In the rows, 128 means zero.
Turns in one plane each, and the order they were made in; the first pair answered:
j439 (before |-> after):
[133 160 123 142 176 121 140 113] |-> [ 98 125 114 101 113 158 142 139]
[126 140 134 154 141 111 122 124] |-> [ 90 136 125 129 113 140 125 136]
[154 134 145  91 137 136 143 161] |-> [159 148 150 100 154 138 145 147]
j974 (before |-> after):
[119 112 129 122 109 122 119 135] |-> [132 128 118 107 122 149 134 111]
[111 122 118 123  94 136 139 132] |-> [121 153 117 125 117 151 147 113]
[ 66 153 130 144 110 103 108 165] |-> [ 79 136 101  90  87 163 141 158]
[163 100 128 124 174  93 132 138] |-> [164  86 127 102 156 103 133 147]
j651 (before |-> after):
[163 105 133 116 126 150 152 119] |-> [132 154 143 150 159 144 140 109]
[116 155 123 129 117 132 132 124] |-> [142 127 117 113 110 134 136 123]
[191 141  91 100 157 182 145  99] |-> [146 200 104 125 166 172 133  95]
[139 114 107 116 136 159 138 121] |-> [143 141 124 141 154 140 130 115]
Pairs:
Each pair is 2 to 3 turns apart.
[174 102 126 181 168  80 141 134] |-> [188  63 105 130 139 117 155 140] -> j651 then j974 then j651
[ 82 129 125 126 101 136 131 141] |-> [ 90 165 132 149 127 133 134 123] -> j974 then j974
[135  80 129 123 115 108 125 143] |-> [138 102 114  92 118 158 144 130] -> j439 then j974 then j974
[104 179 158 168 130 106 109 139] |-> [136 159 118  93 112 192 142 118] -> j974 then j974
[ 41  90 123 111  49 126  82 160] |-> [217  43  94  78 121 130 134 102] -> j651 then j974
[193 145 119  87 163 188 167  89] |-> [ 95 161 168 189 149  67 100 146] -> j651 then j974
[136  73 130 135 131 105 106 145] |-> [157 137 129 140 177 122 121  99] -> j974 then j974
[ 49 159 117 105  93 164 122 126] |-> [160  52 101  87  98 120 134 135] -> j974 then j974 then j651
[150 189 171 162 182 128 138 115] |-> [ 98 193 153 121 143 189 148 120] -> j439 then j974
[157  56 106 111 129 134 134 154] |-> [ 88 125 101  93 119 199 136 138] -> j439 then j439
[174 136 108 111 162 145 159 106] |-> [122  88 103  87 100 143 146 152] -> j651 then j439
[114 152 131 145 153 128 117 118] |-> [126  92 128 137 126 101 118 136] -> j974 then j651
[183 101 151 148 134 101 146 113] |-> [167  77 143 124 107 108 143 133] -> j651 then j974 then j651
[170  56 116  90 104 128 135 142] |-> [ 69 117 141 149  96 102  94 166] -> j439 then j974 then j651
[ 85 116 127 135 102  90 113 163] |-> [121 190 126 136 157 134 140 102] -> j974 then j974
[140 208 149 122 166 146 142  98] |-> [113 127 119  54  86 180 146 144] -> j651 then j974 then j651
[106 130 142 170  81  59 115 158] |-> [152 133  95  74  72 178 166 119] -> j651 then j974
[195 107 112 115 146 127 139 120] |-> [137  73 124 123 106  97 118 163] -> j651 then j974 then j651
[142 167 121 127 155 164 137 105] |-> [105  92 135 140 101 108 106 169] -> j651 then j974 then j974
[152 100 148 185 141  57 107 141] |-> [197 137 113 110 163 159 152  80] -> j974 then j974
[133 145 126 139 147 177 133 102] |-> [ 87 123 140 158 111 136 110 140] -> j974 then j439
[168  75 125  86 113 113 143 145] |-> [ 79 173 137  92 115 166 134 128] -> j651 then j439 then j974
[ 65 177 120 120 129 203 133 134] |-> [ 41 144 134 135  99 161 107 169] -> j974 then j974
[174  49  84  80  98 128 151 150] |-> [143  98 132 183 146  34 111 162] -> j439 then j974
[ 94 175 128 139 140 156 113 102] |-> [180 118 117 121 151 138 137  92] -> j651 then j439
[182  89 118 117 138 125 145 112] |-> [ 78 171 135 141 127 149 126 119] -> j974 then j651
[ 95 125 152 186 119  59  95 164] |-> [124  58 134 144  92  81 106 174] -> j439 then j439 then j651
[119 123 144 162 112  82  91 145] |-> [187 102 114 116 126 122 130 115] -> j651 then j974 then j439
[ 33 121 146 139  85 107  99 177] |-> [208  84  97  72 142 169 162 109] -> j651 then j974
[ 66 175 143 182 128 108 110 134] |-> [186 132 131 182 173  87 131 104] -> j651 then j439
[ 56 189 155 157 122 132 102 133] |-> [192 157 120 105 166 168 147  83] -> j651 then j974
[109 165 154 168 146 101 118 117] |-> [133 135 121  84 118 174 151 108] -> j974 then j974
[139 127 116  74 103 183 173 112] |-> [179 115 117  88 128 157 176 106] -> j651 then j651 then j651
[ 69 143 137 134  75 143 100 150] |-> [128  79 139 141  83  97  99 160] -> j439 then j651 then j651
